One turn sends every row of this set to another row. A few are shown first. Where does it send the rows asked after them?
lam: [  6  10   4   1  17  43  22  -4  19  -2 -17  10 -18  -6]
big: [ -4   7  -8  -6  -2   8  10  14  21  11   0   0 -36   3]
lipi: [ -1  16  13  -2  -4  33  -8   0  31 -21 -26  -9 -21  -2]
rukot: [ -3  17  24   1  -1  24  -8  10  17 -17 -30 -11 -19  -2]
sud: [  0   5   1  12  -1  10   8  12  29  -5  -6  -1 -38   3]
tana: [-13 -10  -8 -13   9  14   7  -8   9 -11 -15   2 -14 -13]
Gome: [  3  12  31   1   0  26   8  -4  -5  17 -15   5 -18  -2]
mik: [  8  19  27  -7   6  19   0  12  -3   2   5   1 -10  -9]
zurar: [  0  12   5 -18   4  38  15 -10   8  22  -7   9 -15  -3]
Vefi: [-10  19  -7 -23   9  31   3  10  25  -7 -23  -6 -13  -4]
mem: [  0  21  15 -18   4  21  -1   4   5   9  12   6  -2  -7]
Zad: [ -1   5  -6   6  -3  14   9   8  34  -2  -2   1 -38   4]
Safo: [ -2  14  18 -12   3  27  12  -4  -3  25 -11   7 -13  -1]
taka: [ -4 -12  13   0   3  11   2  -3  -2 -16 -20  -4 -24 -14]
viguk: [  1 -13   2 -19  -7  22   0 -11  -1  -4 -12  -5 -31 -14]
toka: [-15  -9  10  -6   1   4  -2  -9  -2  -6 -15   0 -14 -11]
koref: [-12  20  18 -19 -14  20 -14   1  12   8 -18  -9 -15   1]
Gulal: [ -4   6 -11  -3  -2  13  10   9  30   6   0   2 -35   4]
keto: [ 19  15   6 -15   6  41   6   4  15  -7   9   2 -18 -12]
peguv: [ -9 -13  -4  -8  -1  19   0 -21  17 -16 -12   2 -19 -11]
rel: [ -7   7   9   9 -11   2   0   8  22   7  -2  -1 -34   7]
Rafor: [  8  18   6 -22  -2  35  -1  -5  15   5  15   5 -11  -8]
Mikuz: [ -2  11  13  12  16  34  16  -8  22  -6 -19  12 -10  -3]
fof: [ -2 -12  -4 -18   7  18   8  -1  -3  -8 -16  -3 -25 -16]
linup: [-11 -11   6 -15 -10  13  -6 -19   2   0  -9  -1 -20  -9]
vur: [ 16  17  31   2  -4  28  -5   2   7  -8   6  -1 -17  -8]
lep: [ -9  18  -1 -13   1  33  -3  -1  36 -16 -22  -4 -13  -2]
zalu: [-13  21  25  -6  -5  15 -12   8  11  -3 -26  -9 -12   0]
zagop: [  4  11  33  12  -3  30   4 -11   6   6 -16   6 -18   0]
Boraf: [  1 -14   7  -2  -3  22  -1 -15   9 -20 -16  -4 -28 -13]
vam: [ -2  11  26  16   4  30   8 -16  19  -3 -17  11 -11   0]
Kapi: [ -2   7   7   2 -13   6   1   9  18  13   0  -3 -39   6]
lidup: [  7   9   0 -12   9  47  19  -9  16  10 -12   9 -20  -5]
zoteb: [ -1  18   9 -29 -13  32  -9   5  10   8 -18 -12 -25  -3]
nede: [  0  19  13   1  13  24   1   0  24 -15   6   9   1  -7]
Piti: [  7  16  24   4  -2  29  -8  -9  23 -13   9   5  -7  -6]
nenon: [ -1  18  -1 -29   2  33   3  15  12   1 -22 -11 -23  -6]
bige: [ 11  17   8  -6  19  31  10  11  16 -15   3   4  -8 -12]
fab: [ -1   7   0  -4  -8   8   7  15  16  14   0  -3 -40   4]
peto: [ -6   7   7  14  -4   3   4  11  25   0  -5   0 -34   6]

zagop -> zurar
lep -> zalu
nede -> mik
And these:
peto -> fab
tana -> taka

